One turn moves each row of this set onto another row. After a few examples, where does it send each row asked below?
q532: [-374,  119,  -28,  -92,  140,  100, -108, -169,   63,  -11,  251,  286,
 -194]
q691: [ 115,  205,  159,  178,  -60,  -85,   22,   87,   70, -219, -418, -146,
  157]
q895: [-231,   65,   28,   61,  113,  112,  217, -367, -216, -135,   67,  210,
 -157]
q137: [  65,  167,   47,  -91,  283,   -3, -201,  213,  303,   18,  109,  -28,
  158]
q970: [ -50,  127,   20,   89, -155,  -56,  280,  -80, -224,  -17, -335,  -59,
  170]
q361: [ -41,  226,   14,   11, -144, -199,  117, -418, -171,   27,   -1, -122,
  110]
q739: [-189,  191,  -16, -183,  137, -209,  -28, -307, -182,    4,  200,  105,
  156]
q88: [  53,  180,  113,  321,  100, -135, -104,  231,  381, -133, -115, -104,
  -61]
q226: [-272,  114, -160, -120,  -55,   77,  276, -192, -272,   52,  -28,  118,
   87]
q180: [  18,   15,  151,  290, -145,   63,  247,   23,  251, -101, -343,   39,
  128]
q221: [  32,  156,   61, -137,  321,   36, -158,  213,  292,   99,   45,    1,
  152]
q753: [-103,  -51, -172,   65,  141,   93, -327,   90,  281, -291,   72,  224,
  -43]
q922: [  33,  111,  191,  184,   81, -125, -188,   92,  474, -237, -249,   91,
  -47]
q813: [ 119,  103,  137,  260,   85,   97, -179,  254,  165, -366, -210,   90,
  -35]
q29: [-352,   20,  -24,   39,   26,   57,  225, -243, -226,  140,   59,  140,
 -117]
q878: [-113,  174,  -30,   74,  315,  -99, -182,  176,  401, -163,  166,  158,
 -101]
q595: [ -99,   63, -164,  -63,  221,  146, -156, -129,  -80, -134,  137,  406,
 -188]
q103: [-323,   89,  -51,   -5,  -55,  140,  339, -297,  -81, -127,   75,  296,
   55]
q920: [ 207,  194,   73,  107,   37,   27,  -45,  134,  321,   24,  -71, -261,
  118]
q236: [ -64,  198,   13,   15, -133, -200,   40, -445, -107,  -12,  -42, -176,
  104]
q974: [ 142,  199,   -4,  119, -145,  -18,   34, -211,  139,   27, -140, -345,
   12]
q61: [-174,  260,  -26, -149,  255,  128, -197,    8,  324, -353,  154,  110,
  -28]
q21: [ -83,  -33,   80,  292,  -24,   32, -134,  144,  456, -295, -105,    3,
  179]
q475: [-166,   51,   59,   60,  159,   86, -375,  155,  210, -296,   29,  330,
  -21]
q368: [  72,   10,  175,  277,  -22, -187,  146,   29,  189,  -79, -426,  -67,
   48]
q972: [-107,  -29,   83,  217,  -57, -108,  351, -151, -179,   93, -267,  -13,
  -10]
q233: [-242,  170,   21, -175,  110, -268,  -62, -338, -153,  -28,  101,   89,
  222]
q717: [-263,   70,    8,  -16,  219,  111, -172, -166,  -95, -240,  185,  349,
 -158]
q51: [  62,   39,   65,  353, -234,   55,   49,  128,    9, -184, -348,   22,
   89]
q765: [-105,  218,  299,  224,  -40,   43,  371, -246, -139,   -4, -209,   88,
   66]
q680: [ -94,  182,   71,    2,  125,  119,  187, -287, -291,   11,    0,  332,
 -135]
q887: [-134,   32,   -8,  203, -314,   73,  311, -126, -104,  -75, -204,  138,
  131]
q798: [-276,  153, -121,  -84,  274,  -96,  -37,  -70,  136,  -38,  292,  340,
 -124]
q591: [-192,  173,   87,  -24,  171,   17, -303,    2,  411, -210,  102,  263,
 -155]
q767: [-343,  182, -183, -241,  152,  175,   44, -165,   25, -115,  220,  172,
   -3]
q810: [ -78,   34,   99,  234,  -77,  108,  461, -264,  -63,  -56, -190,   52,
   -7]
q347: [-299,  181,  -86,   -1,    1, -158,  210, -258, -158,  120,  143,  287,
  -68]
q143: [-195,  146,   49, -233,  355, -142, -160,  -11,   34,   36,  157,  163,
  250]
q171: [-144,  180,    4, -233,  335, -109, -181,   -5,   68,    1,  231,  178,
  203]
q714: [  -4,   38,  130,  207,  -31,   88, -147,  248,  381, -202, -243,  172,
  126]
q567: [ 188,  189,   43,   44,   90,   85,  -59,  115,  324,  102,  -73, -265,
   41]
q647: [-101,  101,  291,  333, -123,   -3,  218,  -17,  226, -151, -256,  -67,
  231]
q586: [-272,  155,   26,  -67,  262,  163,  115, -187,   76, -314,  203,  378,
  -49]
q304: [  25,  253,  129,   56,  166,   -4, -212,  136,  352, -389, -161,  -60,
   48]
q971: [ 153,  210,   62,  137, -164,  -70,  112, -204,   85,   37, -118, -322,
   92]
q224: [-149,  192,   38,  232, -204, -204,  280, -189, -169,  119, -117,   33,
  -32]
q574: [ -68,  170,  130,   63,  353,  146, -155,   96,  207, -424,   68,  270,
 -103]
q256: [  36,  188,  146,  384, -158, -187,  124,   48,  111,  -11, -247, -149,
  -21]

q767 turns into q61
q887 turns into q103
q714 turns into q180
And these:
q680 turns into q595
q920 turns into q971
q256 turns into q224
q368 turns into q972
q233 turns into q143

One turn moves each row of this set onto another row. After a few examples, where does it send each row asked below?
q501: [-340,  334,  -94,  263, -133, -224, -129,    8, -128,  112, -337,  145,
   51, -288,  -39,  -63]
q91: [-396,  216,  -21,  351, -209, -338,  -60, -157,   30,  203, -275,   37,
  185, -155,  -93,   16]
q847: [-293,  391,  349,   62,   87,  -87, -516, -174,  182,  297, -286, -441,
   72, -140,  331,   71]
q474: [-325,  387,  329,  153,  242,  -19, -272, -218,  156,  222, -344, -533,
   88, -138,  300,  197]
q428: [-374,  535,  186,  292,  107, -199, -400, -186,  -63,  303, -141, -389,
   16, -100,  166, -292]
q295: [-143,  640,  112,  210,  323, -290, -319,  -87,  387,  -14,  128, -381,
  -51, -258,  140,   94]
q515: [-245,  289, -275,   48,   96, -170, -174,  203, -140,  -57,  310, -376,
  -53, -196,  218,   88]
q577: [ -25,  669,  -24,  234,   58, -415, -404,  -54,  352,    4, -315, -445,
 -134, -113,   58,   48]
q452: [-359,  185,  142,   32,   15,  -40, -166,   -1,  121,  101, -189,  139,
  166, -404,  176,  297]
q291: [  11,  520,   -6,  242,   65, -468, -275,    9,  390,   87, -375, -562,
  114,  -98,  106,   36]
q8: [ -99,  219, -305,  -82, -153, -211, -320,  242,  -23,  -44, -200, -468,
  -98,  -84,  245,  272]
q301: [  37,  237, -176,  157,  -32, -181, -297,  216, -110,    7, -155, -551,
  -85,   44,  190,  432]
q980: [-256,   86, -256,  197,  207, -105, -393,  308,  -23,    5,   70, -308,
  -45,  -59,  212,  416]
q359: [-400,   23,  -51,   63,  -12, -394, -204,  -43,   90,  185, -343,  148,
   61, -102,   71,  280]
q487: [-129,  539,   93,  287,  341, -377, -163,  -35,  373,   75,  116, -491,
  194, -231,  153,   -7]
q376: [-360,  552,  137,  393,  202, -159, -191, -218,  -96,  240, -307, -507,
    9,  -68,  105, -175]
q983: [ -96,  302, -168,  279,  170, -162, -163,  185, -212,    3,  261, -478,
  -55,  -50,  153,  256]
q184: [-231,  159, -394,  307,   88, -221, -383,  319, -155,   19,  -74, -319,
 -113,   27,   95,  234]
q246: [-413,  101,  170,  158,  -72, -188,  -87, -171,  228,  187, -122,   31,
  272, -254,   70,  300]
q6: [-496,   80,  -68,  169,  124, -397, -116,  -64,  -10,  183,  -67,  192,
   67, -146,   28,  121]

q474 turns into q487
q301 turns into q246
q980 turns into q6
And these:
q428 turns into q577
q452 turns into q515

